Some points, each followed by its number:
[-1.  -1.1 -0.7 -0.3 -0.3 -0.7  1.1 -0.5 -0.5 -1.1 -0.6  0.1 -1.  -1.2
 -1.3 -0.4 -0.9 -0.5  1.3  1.1  0.1  0.2 -1.1 -0.7 -0.1 -0.6  0.7 -0.9
  0.2 -0.9 -0.5 -0.7] 0
[-0.5  0.4 -1.3 -0.2 -0.8 -0.9 -0.2 -0.7  1.8  0.7  1.4  0.9 -0.5  0.3
  0.4 -1.3 -0.9  1.8 -0.6  0.8 -0.9 -0.8  0.2  1.  -0.5 -0.2  0.3 -0.8
 -0.3  1.2 -0.5  1.7] 1
[ 1.4 -1.1  2.4  1.4 -0.9 -1.   1.5 -0.9 -0.3 -0.5  1.3  0.8  0.2 -1.
 -0.1 -1.  -0.9 -1.3  1.  -1.1  1.4  1.3  1.4 -0.8 -0.9  0.1  0.2 -0.9
  3.4 -0.8  0.6 -0.7] 2
[ 0.8 -1.3 -0.9 -0.1  1.1 -0.5 -0.7  1.   0.7  0.2  1.6 -0.7  1.5  3.7
  0.5  0.   1.1  1.3 -1.4  1.3 -0.7 -0.7 -1.5  3.4  2.7 -0.2 -1.4 -0.1
 -0.9  3.  -0.5  3.5] 3
[ 1.1 -0.1 -0.3 -0.4  0.4  0.7 -0.7 -0.1  1.6  1.4  0.7 -0.7  0.2  0.9
 -0.1  0.8  0.8  0.9 -0.6  0.2 -0.2 -0.7 -0.4  1.8  0.4 -0.2 -0.7  0.7
 -0.9  0.8 -0.5  0.9] 4
[-1.2 -0.8 -0.9  0.2 -0.2 -1.1 -0.6 -0.4 -0.5 -1.3 -0.7  1.9  1.6  1.9
  1.8 -1.  -0.3 -1.  -1.1 -0.9 -0.8 -0.5 -1.3 -0.2  0.6 -0.5 -0.8 -0.5
  1.5  2.2 -0.4  1.6] 5
[ 1.3 -0.8  1.4 -0.2  0.8 -0.1 -0.9  0.2  0.1  0.9  0.8 -0.7  0.8  0.9
  0.3  0.7  1.4 -0.7 -0.6 -0.9  0.1 -0.7 -0.4  1.   0.  -0.2 -0.9  0.7
 -0.6  0.4 -0.1 -0.2] 6
[-1.   2.  -1.2 -0.4 -0.9  2.8  0.6  0.  -0.5 -1.4 -0.7 -0.6 -1.2 -1.3
 -1.6  0.7 -1.   2.4  1.6  2.9 -0.3  0.3 -0.1 -0.9  0.2 -0.3  1.  -0.9
 -1.  -1.   0.5 -0.7] 7
[-1.1  0.2 -1.3 -0.6 -0.6  0.6 -0.8 -0.8 -0.6 -0.7 -0.4  0.2 -0.9  0.2
  0.8  0.2 -0.9  0.2 -0.6  0.2 -0.9 -0.8 -0.9  0.1 -0.9 -0.4  0.9 -0.9
 -0.2  1.5 -0.5  0.7] 8
[-1.   1.5 -1.3 -0.5 -1.   2.3  1.  -0.1 -0.4 -1.2 -0.5 -0.6 -1.1 -1.5
 -1.6  0.4 -0.9  2.2  1.7  2.9 -0.3  0.4 -0.2 -0.9  0.3 -0.3  1.  -0.9
 -0.9 -1.   0.3 -0.7] 9
[ 1.3  1.7 -0.1 -0.6 -0.6  1.8 -0.3 -0.8  1.9  2.5 -0.1 -0.6 -0.9 -1.2
 -0.6  1.5  0.4  0.9  0.3 -0.4  0.2 -0.6  0.8  0.4 -1.  -0.3  0.5  1.3
 -0.8 -0.9  0.  -0.6] 10
[-0.7  0.4 -0.9 -0.5 -0.6  0.1  0.1 -0.3 -0.6 -0.5 -0.4 -0.2 -0.8 -0.5
  0.2 -0.4 -0.8  0.2  0.4  0.  -0.5 -0.4  0.4 -0.9 -0.7 -0.3  1.2 -0.8
  0.4 -0.6 -0.4 -0.5] 11
[-0.5 -0.7 -0.4 -0.4 -0.5 -0.6 -0.3 -0.7 -0.5 -0.1  1.3  0.3 -0.8 -0.1
  0.9 -0.2 -0.9 -0.8  0.1 -0.6 -0.7 -0.8 -0.3 -0.1 -1.  -0.5  1.4 -0.8
  1.7  0.5 -0.6 -0.4] 12
[ 1.1 -0.1  1.4 -0.2 -0.2  0.6 -0.9  1.9 -0.6 -0.1 -0.8 -0.7  0.5  0.6
 -0.3  0.4  1.4  0.  -0.1 -0.5  0.9  0.1  0.6 -0.6  0.7 -0.5 -1.1  0.5
 -1.  -1.   1.3 -0.6] 13
[-1.  -1.1 -0.6 -0.2 -0.5 -0.7  1.2 -0.3 -0.6 -1.3 -0.9 -0.4 -1.  -1.1
 -1.5 -0.5 -1.  -0.2  1.5  1.3  0.3  0.3 -0.7 -0.9  0.  -0.5  0.6 -0.8
  0.2 -1.2 -0.4 -0.9] 14
New points follow, each followed by the numbers of its five nearest points above by angle, nearest first.
[ 1.4 -1.1  1.6 -0.2  1.1 -0.3 -0.9  0.3  0.   0.9  1.  -0.7  1.   1.1
  0.5  0.8  1.5 -0.9 -0.7 -0.9  0.1 -0.8 -0.6  1.2  0.1 -0.1 -0.9  0.6
 -0.5  0.7 -0.3 -0.1] 6 4 3 13 5
[ 0.7  0.9  1.   0.1 -0.8  0.1 -0.6  0.6 -0.2  0.3 -0.8 -0.4  0.7 -0.2
 -0.4 -0.6  1.   0.3 -0.6 -0.7  0.8  1.   1.  -0.8  0.4  0.5 -1.1  1.3
 -0.7 -0.6  1.6 -0.3] 13 10 6 2 4
[-0.6 -0.7 -0.8 -0.5  0.4 -0.1 -0.5 -0.7  0.  -0.7 -0.5  0.6 -0.7 -0.5
  0.   0.2 -0.6 -0.8 -0.2  0.  -0.8 -0.2 -1.3 -0.1 -0.5 -0.3  0.4 -0.6
  0.   0.6 -0.5 -0.4] 8 12 0 11 14
[-0.5 -0.8 -0.3 -0.4 -0.4 -0.6  0.  -0.7 -0.5 -0.1  1.2  0.3 -0.9 -0.3
  0.6 -0.1 -0.9 -0.9  0.4 -0.5 -0.6 -0.7 -0.3 -0.2 -1.  -0.5  1.6 -0.8
  1.6  0.3 -0.6 -0.5] 12 11 8 0 2
[-0.6  0.1 -0.3 -0.5 -0.9  0.3 -0.4 -0.7 -0.4 -0.7 -0.5 -0.6 -0.9 -0.2
  0.4 -0.1 -0.7 -0.1  0.4 -0.2 -0.4 -0.2  0.5 -0.8 -0.8  0.1  0.7 -0.5
  0.8 -0.9  0.1 -0.5] 11 12 14 0 8
[-0.8 -0.2 -0.6 -0.5 -0.9  0.1 -0.4 -0.8 -0.5 -1.  -0.5 -0.6 -1.1  0.
  0.6 -0.3 -1.  -0.1  0.5 -0.1 -0.5 -0.5  0.4 -0.8 -0.8 -0.3  0.8 -0.9
  1.1 -0.8 -0.2 -0.5] 11 12 14 8 0
[ 1.9 -0.3  3.1  2.3 -0.8 -1.1  3.2 -0.7  1.1  0.5  0.8  2.   0.8 -1.5
 -0.7 -1.2 -0.9 -1.1  0.8 -1.4  2.1  2.9  2.8 -1.  -1.1  3.  -0.4  0.2
  2.7 -0.9  1.6 -0.7] 2 14 13 0 10
[ 1.   0.6  1.  -0.2 -0.6  0.7 -0.7  0.6 -0.3  0.7 -0.8 -0.7  0.4  0.
 -0.4  0.2  1.2  0.3 -0.1 -0.7  0.8  0.4  0.9 -0.5  0.2 -0.3 -0.9  1.
 -1.  -1.1  1.3 -0.6] 13 10 6 4 7
[-0.2  2.2 -0.9  0.9 -0.4 -1.3  1.  -0.4  2.   0.8 -0.3  1.6  0.8 -0.8
 -0.3 -0.8 -0.6  2.  -0.9 -0.2 -0.2  0.4  1.7 -0.6 -0.3 -0.6 -0.8  0.9
 -0.9 -0.7  0.   0.5] 1 10 9 7 4
[-0.6  0.7 -1.  -0.5 -1.   0.4  0.2 -0.7 -0.6 -0.4 -0.3 -0.5 -1.1 -0.8
  0.2 -0.3 -0.9  0.5  0.7  0.1 -0.4 -0.6  0.8 -0.9 -1.1 -0.4  1.6 -0.8
  0.2 -0.9 -0.5 -0.5] 11 9 7 14 0
[-1.1  0.3 -1.2 -0.5 -0.6  0.7 -0.7 -0.7 -0.6 -0.5 -0.2  0.1 -0.9 -0.4
  1.1  0.4 -1.  -0.5 -0.3 -0.4 -0.9 -0.8 -0.6 -0.3 -1.  -0.6  1.4 -0.9
  0.2  0.8 -0.6 -0.1] 8 11 12 5 0
[-0.5  2.8 -1.3  1.1 -0.7 -1.4  1.3 -0.6  2.4  0.8 -0.6  2.   0.8 -1.2
 -0.5 -1.1 -0.9  2.6 -1.   0.  -0.3  0.7  2.1 -0.9 -0.4 -0.6 -0.8  1.
 -1.  -1.   0.   0.6] 1 10 9 7 11
[ 1.  -1.1  1.3 -0.2  0.8 -0.3 -0.5  0.2 -0.1  0.6  0.7 -0.6  0.6  0.7
  0.1  0.6  1.1 -0.8 -0.3 -0.6  0.2 -0.6 -0.7  0.9  0.1 -0.2 -0.7  0.4
 -0.5  0.4 -0.3 -0.2] 6 4 3 13 5
[-0.4 -0.1 -0.4 -0.1 -0.9 -1.1  0.2 -0.6  0.   0.2  0.6  1.  -0.4 -0.6
  0.6 -1.1 -0.9 -0.7 -0.2 -0.8 -0.6 -0.3  0.3 -0.6 -0.9 -0.5  0.8 -0.7
  1.1 -0.1 -0.5 -0.4] 12 11 2 1 0
[ 0.8  1.3  1.2 -0.2 -0.6  0.8 -0.6  0.3 -0.3  0.8 -0.8 -0.7  0.4 -0.7
 -0.5  0.1  1.2  0.  -0.3 -1.   0.8  1.2  1.1 -0.8 -0.2  1.2 -1.   1.6
 -0.9 -1.2  1.7 -0.9] 13 10 6 2 7
[ 1.  -1.1  1.3 -0.2  0.8 -0.3 -0.5  0.2 -0.1  0.6  0.7 -0.7  0.6  0.8
  0.2  0.6  1.1 -0.8 -0.4 -0.6  0.2 -0.6 -0.6  0.9  0.1 -0.2 -0.7  0.4
 -0.4  0.4 -0.3 -0.2] 6 4 3 13 5
[ 1.1  0.4  1.3  0.  -0.7  0.6 -0.7  1.3 -0.6  0.2 -0.9 -0.6  0.5  0.
 -0.5  0.   1.2  0.2  0.  -0.6  1.   0.7  1.  -0.8  0.6 -0.3 -1.2  0.9
 -1.  -1.2  1.6 -0.7] 13 6 10 2 7
[-0.7 -0.1 -0.4 -0.5 -1.   0.1 -0.2 -0.8 -0.5 -1.1 -0.6 -0.7 -1.  -0.3
  0.4 -0.3 -1.  -0.2  0.8  0.   0.  -0.2  0.7 -1.  -0.7 -0.4  0.9 -0.9
  1.1 -1.   0.  -0.7] 11 14 0 12 9
[-1.3 -0.4 -0.9  0.   0.4 -0.6 -0.8  0.3 -0.6 -1.1 -0.4  1.1  1.   1.7
  1.  -0.9 -0.1 -0.3 -1.2  0.  -0.7 -0.6 -1.1  0.4  0.7  0.  -0.3 -0.4
  0.4  2.1 -0.5  1.6] 5 3 8 1 12
[ 1.9 -1.2  3.1  1.7 -1.  -1.2  1.8 -0.9 -0.2 -0.4  1.6  0.9  0.4 -1.
 -0.1 -1.4 -0.9 -1.4  1.2 -1.3  1.8  1.6  1.9 -0.9 -0.8  0.2  0.  -0.9
  4.  -1.1  0.8 -0.7] 2 12 14 0 11
[ 3.3 -1.4  4.6  1.6 -0.2 -1.4 -0.3  1.5 -0.1  0.1  1.8 -0.7  1.4  0.6
 -0.3 -1.2  1.3 -1.5  0.7 -1.4  2.4  1.   1.  -0.6  0.5  0.9 -1.1  0.1
  2.6 -1.1  1.1 -0.8] 2 13 6 3 12
[ 0.8  0.   0.6 -0.3 -0.3  0.8 -0.8  1.  -0.5  0.1 -0.7 -0.7  0.2  0.5
 -0.1  0.4  0.9  0.3 -0.2 -0.2  0.4 -0.2  0.2 -0.3  0.4 -0.5 -0.6  0.4
 -0.9 -0.8  0.7 -0.2] 13 6 10 4 7
[-0.4  0.1 -0.3 -0.4 -1.   0.1 -0.2 -0.8 -0.1 -0.7 -0.6 -0.7 -0.7 -0.3
  0.2 -0.4 -0.7  0.1  0.6 -0.1  0.  -0.2  0.8 -0.8 -0.6 -0.4  0.6 -0.5
  0.8 -1.   0.1 -0.5] 11 14 0 12 9
[-0.4  0.8 -0.7 -0.4 -1.   0.3  0.1 -0.6 -0.4 -0.1 -0.4 -0.5 -0.8 -0.7
  0.1 -0.4 -0.6  0.6  0.5  0.  -0.3 -0.4  0.9 -0.8 -0.8 -0.3  1.2 -0.4
  0.  -0.9 -0.2 -0.5] 11 9 7 14 0
[ 1.1 -0.9  1.3 -0.3  1.2 -0.3 -0.6  0.3 -0.3  0.5  1.  -0.7  0.6  1.2
  0.6  0.9  1.1 -0.8 -0.6 -0.9  0.1 -0.6 -0.5  1.2 -0.1 -0.5 -0.7  0.1
 -0.2  0.6 -0.3 -0.2] 6 4 3 13 5
[-0.7 -0.1 -0.6 -0.5 -0.9  0.1 -0.3 -0.8 -0.5 -1.  -0.5 -0.6 -1.1 -0.2
  0.5 -0.3 -1.  -0.1  0.5 -0.1 -0.5 -0.5  0.5 -0.8 -0.8 -0.4  0.9 -0.9
  1.  -0.9 -0.2 -0.5] 11 12 14 0 8
[ 1.4 -1.1  2.4  0.9 -0.8 -0.8  0.8 -0.8 -0.6 -0.8  2.   0.1 -0.3 -0.4
  0.3 -0.9 -0.9 -1.4  1.3 -0.9  1.3  0.4  0.8 -0.9 -0.9 -0.6  0.7 -0.8
  4.  -0.8 -0.1 -0.8] 2 12 14 0 11
[ 1.4  0.1 -0.5 -0.5 -0.2  0.9 -0.8 -0.8  2.   1.9  0.9 -0.7 -0.2  0.6
 -0.2  0.8  0.5  1.3 -0.4  0.3 -0.2 -0.8 -0.1  1.9  0.  -0.4 -0.6  0.6
 -1.   0.5 -0.5  1. ] 4 10 3 1 6
[ 0.7 -1.2  0.9 -0.5  0.8 -0.3 -0.9 -0.6 -0.5  0.2  1.4 -0.6  0.   1.2
  0.8  0.9  0.4 -1.  -0.3 -0.7 -0.4 -0.8 -0.8  1.1 -0.5 -0.6 -0.1 -0.7
  0.8  1.  -0.6 -0.1] 6 12 3 4 5
[-0.4  0.7 -1.  -0.5 -0.9  0.9 -0.1 -0.7 -0.2  0.3  0.2 -0.3 -1.2 -0.7
  0.3  0.4 -0.7  0.4  0.3  0.1 -0.6 -0.8  0.2 -0.2 -1.1 -0.4  1.8 -0.7
 -0.1 -0.1 -0.5 -0.2] 11 8 12 7 9
[-0.6  1.3 -1.3  0.9 -0.8 -1.3  0.2 -0.5  1.7  0.3 -0.2  2.   1.   0.1
  0.1 -1.3 -0.9  2.2 -1.3  0.1 -0.6 -0.2  1.2 -0.4  0.3 -0.4 -1.   0.3
 -0.5 -0.1 -0.4  1.6] 1 5 3 4 8
